Families of rows that turns and mirrors carry onto each other, the same ones carrying the whole set onto itself: the rest of each named row's family, in list order
6 families of 5 rows
gatu: [-12  -3 -13  10  27   4   2 -18  24  -1 -12   2  -1   3 -14 -24 -14   2
  -3   1  -2  25  10]
Nuv: [ -6   5  -2 -10   2   2  14  -5  -3   4  -5   6 -12  26 -20   2  -4  -9
  18   5 -12  11 -18]
Rav: [-29  11  -6 -13   4  -7   8   4   8   5   0  19  -5  11  14 -14 -16  -9
  18   7  -9  21 -14]
dito: [ -7  -8 -11  12   5 -18  -5  -4  26  -1  19  13 -10  -1  -2  -8  12   2
  11  14 -23  11  -5]
ved: [ -4  -8 -19  15  -7 -16  -7  -2  13  14   7  14 -24  13 -16 -16  15  -1
   6  10 -13  10  -8]
lagi: [-33  -2 -24   4   8 -12  -9   5  32   0   4   9   2  10 -13 -15  15  10
   6   0   5  37 -14]
denu: [-25  -4 -13  -8  -7  -1  16 -11   9   5   0  14  -1  18   9 -17  -8  -9
  30   5 -10  24  -7]
voge: [-28   3  -7 -11   1  -4  13  -5  12   1   4  16   1  10  16 -13 -12  -8
  27   7 -13  23  -9]
safus: [-33  -1 -23   4   9 -12 -10   6  32   0   3   9   1  10 -13 -15  14  10
   5   0   5  37 -14]
Punab: [-32  -2 -25   4   6 -11 -10   6  30   2   2   9   0  12 -14 -16  15  10
   5  -1   6  37 -14]
pib: [-12   0 -15  10  24   4   0 -15  19   5 -16   4  -6   7 -18 -26 -14   1
  -7   0   2  24   8]
pasuv: [-32  -3 -25   5   6 -11  -9   5  31   1   3   9   1  12 -14 -16  15  10
   7  -1   5  37 -13]
tazon: [-25   1 -15  -8 -10  -2  13  -5   1  13  -6  16  -9  22   4 -19  -8 -11
  24   4  -5  22 -10]
Lufat: [ -9  11   5 -14  13  -1  12  -1   5  -4   3   6  -6  14  -9   8  -9  -7
  16   9 -17  11 -18]
gusa: [-33  -1 -23   4   7 -12 -11   7  30   1   2  10   0  11 -14 -16  14  10
   4  -1   6  37 -15]
Zokev: [-27  10 -10 -11  -3  -5   8   4   0  13  -6  19 -12  18   7 -18 -13 -11
  17   5  -4  21 -14]
Sapok: [-15  -6 -12  18  10  -1  11  -6  27 -11 -13   0  23   7 -16  -8  -1   2
   3   9 -23   8 -12]
nipi: [-16  11 -10  15  13  -5   1  11  15   0 -22   6   9   9 -21 -11  -7   0
 -14   8 -13   4 -21]
tuka: [-13  -8 -19  21   1   2  11  -8  19  -2 -21  -1  16  17 -26 -13   3   0
   2   6 -17   8 -12]
namu: [ -8   3  -8   9   9 -21 -11   7  21   4  16  16 -17  -1  -2  -9   7   1
   1  14 -19   9 -11]
pano: [-12  -3 -15  10  24   5   3 -19  22   2 -14   2  -3   7 -17 -26 -13   1
  -4   0   1  25  10]
dasi: [ -8  12   2 -13   8  -1  11   1  -2   3  -3   8 -12  20 -16   4  -9  -8
  12   7 -12  10 -20]
let: [ -7   2   3 -12   9   2  17  -9   8  -6   4   4  -2  16 -10   7  -5  -7
  23   8 -19  12 -14]
mozuf: [ -5 -14 -18  15  -5 -15  -3  -9  21   5  14  11 -14   9 -10 -13  16   1
  14  11 -20  11  -4]
putid: [-14   2 -17  19   3  -1   6   3  11   5 -27   4   7  18 -29 -15  -1  -1
  -8   5 -11   6 -18]
dis: [-17   7  -7  14  18  -5   4   5  25 -10 -14   4  19   2 -14  -7  -7   2
  -7  10 -20   5 -18]
Tetid: [-13   3 -12   8  28   3  -1 -12  20   3 -14   4  -5   4 -15 -25 -16   2
  -9   1   2  24   7]
Gol: [ -7   3 -13  11   2 -20 -12   8  13  13   8  17 -25   7 -11 -13   9  -1
  -2  12 -13   8 -12]
lefa: [-13   1 -11   8  30   3   0 -15  23   0 -12   4  -1   2 -13 -23 -16   2
  -6   2  -1  25   9]
dape: [ -6  -1  -2  -9   2   4  18 -12   3  -1  -1   3  -6  23 -16   4  -2  -7
  24   6 -16  13 -14]

Which other rows belong to the same family as Zokev? Rav, denu, voge, tazon
Which other rows belong to the same family as pasuv? lagi, safus, Punab, gusa
Which other rows belong to the same family as dis? Sapok, nipi, tuka, putid
Which other rows belong to the same family as pano? gatu, pib, Tetid, lefa

Families of rows that turns and mirrors carry onto each other, the same ones carrying the whole set onto itself: the rest of each named row's family, in list order
5 families of 6 rows
bal: [-11  12   1   5  15  -5 -10 -13   3   9  18 -14  -3   8  11  10  -5  -1
   1  -9]
dok: [-12   7   0  -1  11   0  -6 -13  -1   4  23  -5   7   4  15   9  -7   2
  10  -6]
Tupup: [-16   6  -6   0  10  -7  -8 -17   2   7  17  -8   5  17  16   6  -8   2
  -5  -6]
Kelut: [  3   0 -12  -3   9 -24  -6 -12  15   0  -8   0  -5   4 -11  15   8  20
  -1  -1]
samif: [ 22  -6  -4  -6   6   2   9  -5  14   6  21  -7  12 -10  -8   8  -9   9
  -4   5]
nepe: [-13  -5  -6  -2  -5 -20  -1  -1 -16   6   5  23   0  -4  -8 -15   7   1
  -8 -11]
para: [ 16  -9  -6   5  -2   0  11 -13  19  11  22 -11   9   2  -8  -1  -7  12
  -4   9]
Tek: [-17  -5  -6  -5  -5 -17  -4  -7 -10  -1   3  22   1   1  -5 -15   7   8
 -17 -11]
torob: [-12   9  -7  -2  17  -8  -5 -12  -4   9  17  -7   3  13  12  12 -10  -3
  -1  -2]
sili: [-12  -1  -2  -3 -13 -15  -2  -1 -12   7   0  12  -1 -13   3 -17  12   8
 -11 -14]
Zun: [  8   4 -15  -2  10 -18  -3 -12  10   6  -6   1  -8  -2  -9  16   7  21
   8  -3]
rugep: [ -4 -12   2  18   0 -10 -12   4   8   5  -5   8   3 -18  -9  -9   5  -8
 -12  19]
pesu: [ 18  -6 -10   1   3  -4   4 -10  15   7  28 -11   7  -2   0   6 -11   9
  -3   9]
sab: [-17  -3   3  -5  -6 -11  -2  -4  -9   7   7  24  -4 -13  -5 -16   5   6
 -15  -8]
gis: [  4   8 -11  -4  10 -10  -8  -8  15  -3  -8   3  -7  -8   1  22   6  17
   0  -3]
davim: [-11   5  -4  -3  16  -7 -10 -11   5   9  19 -10  -1  12  14  12  -7   7
   5  -6]
pav: [ -5  -6   3  16  -2  -4 -14   2   4  10  -6  18   8 -10 -11  -2   7  -5
  -5  25]
kedeg: [ -5 -15   2  21  -1  -6  -7  -1  12   4  -4  14   5  -2 -18  -6   9   1
  -3  23]
miza: [  0   1   2   2  -8  12   3  14  -7  22  -3   3  10  13   0  -6   5   0
 -21   1]
gemig: [  3  -2   5   2 -10  14  -4  13 -13  22   3   5  10   8  -3  -3  15   8
 -15   0]
misu: [ -5  -3   2   5 -11  16   2   7  -3  21   1   2  16  19   1  -6   8   7
 -17   1]
kef: [  7   5 -13  -9   6 -19  -2 -10  19   3  -2  -2  -6  -3  -2  17   1  22
   2   1]
namon: [ -2  -5   7   4  -7   7  -3  16  -9  25  -2  -6  18   6  -1  -3  12  -1
 -10   1]
seben: [ 22  -1  -6   3  -1  -5   4 -14  10   8  25 -12  10  -6  -7   2 -10   4
  -2   5]
Ritu: [ -4  -5   2   5  -9  12   0  13 -11  18  -1   2  15   9  -7  -9  13   3
 -18  -4]
saz: [-20  -3   0   1  -8 -11  -2  -3 -10   3  -1  18   1  -9  -8 -21   7   4
 -11  -9]
Leni: [ -2  -9   1  24  -2  -2  -9   2   8   9  -9  14  -2  -7 -12 -10   7  -2
   0  19]
ves: [ 20  -2  -8   4   3   4  10 -12  15  10  20  -9   1  -4  -3  -2 -14   9
  -5  10]
fiz: [  7  11  -9  -8   7 -20  -2 -11  17   8  -8  -4  -4  -6  -8  18   3  15
  -2  -5]
gosom: [ -7  -7   0  20  -5  -2  -8   5   5   5 -11  12   9  -7 -14  -7   9  -5
  -9  21]

Which other rows belong to the same family as Tek? Tupup, Kelut, para, kedeg, misu
Which other rows belong to the same family as kef? pesu, davim, Ritu, saz, gosom
Which other rows belong to the same family as namon? dok, samif, sili, rugep, gis
Which other rows belong to the same family as pav? bal, sab, gemig, seben, fiz

Families of rows that turns and mirrors carry onto each other, the same ones carrying the whole set onto itself: the rest of each named row's family, in list order
7 families of 4 rows
lodok: [ -4  -6   5   5 -25 -12   0   2   3   9 -10   7  14  -2  14]
Geref: [ -4   5  -3 -14  10   2  -5  -9 -16 -19  17  -8  -3  -5  -2]
gope: [ -8  -3  10  10 -25 -14   6   2   1  11  -9   3   9 -10  10]
sunat: [ -4 -12   6  11 -13  13   0 -10  -7   2  -5  -2 -10   2 -16]
mugi: [  4   6   0 -22  -5 -13  13   6   4  -1  13   4   6 -13  17]
Vuz: [ -9  -2  -3 -14   8   0  -4 -14 -18 -16  14 -13   4  -9  -2]
doroz: [  3  12   0 -22  -6 -13  16   4   4  -5   9   1   5  -4  18]
tugi: [ -4 -13   2   6  -5  16   2 -15  -5   0  -4  -1 -13   1 -15]
tam: [-14  -1  -9 -17   2   7  -3 -13 -15 -13  16 -17  -2  -6  -1]
doma: [  1 -12   2  12  -9  11   6 -16 -10   4  -3 -10  -7   1 -13]
biz: [ -7  -5   8   8 -22 -17   5   4   7   8  -4   9   9  -9  11]
zifip: [ -7  -7   9  10 -24 -12   1   2   5   9  -6   7  14 -14   5]
nokaz: [  3  17   3 -18  -5 -11  14   4   3  -3   6   6   5 -11  17]
Mima: [ -3 -10   3   8  -9  18   7 -16  -5   2  -5  -7  -7   3 -11]
ked: [ -2 -18   1   7  -5  14   6 -15 -10  -3  -3  -9  -9   2 -12]
fopi: [  1  14   6 -21   0 -12   9   3   1  -7   9   2   3 -10  22]
Dotok: [ -8  -3  -1 -16   5   5  -4 -14 -19 -14  10 -16  -1  -8  -7]
gemin: [ -7  -7  13   8 -23 -10   0   8   7   5  -4   8  10 -11  10]
vum: [ -4 -14   4   6 -11  15   7 -15  -5   3  -4  -6 -10   5 -13]
Bup: [ -3  -5  15  10 -23  -4   1   2   6  12  -8   8   6 -12   8]
Tivon: [ -9  -4  -2 -16   6   3  -9 -13 -15 -19  14 -10   2  -7  -2]
kasav: [ -9  -2  10  12 -23  -9   0   2   5   8  -5   7  15 -10   8]
vime: [  3  11   1 -23  -5 -10  14   4   6  -5  10   7   6  -5  18]
dozed: [ -3 -16  -3   9 -13  17   5 -19 -11   2   2  -3  -8   1  -7]
noz: [  3  13   3 -19  -9 -16  14   4   6   1  10   4   8 -10  14]
kado: [ -8   2   3 -11   6   3  -7 -13 -17 -18  15 -14  -1  -5  -4]
ruzu: [  4  10  -5 -21  -4 -10   9   5   6   3   9   1  13  -8  17]
mibob: [ -9  -5  -6 -20   6   0  -6 -10 -16 -17  12 -13  -4  -5  -5]

Which other rows belong to the same family as fopi? Geref, sunat, Bup
Which other rows belong to the same family as doma? gope, mugi, mibob
Which other rows belong to the same family as tugi? nokaz, gemin, kado
Which other rows belong to the same family as biz? ked, Dotok, noz
Which other rows belong to the same family as vime? Mima, Tivon, kasav

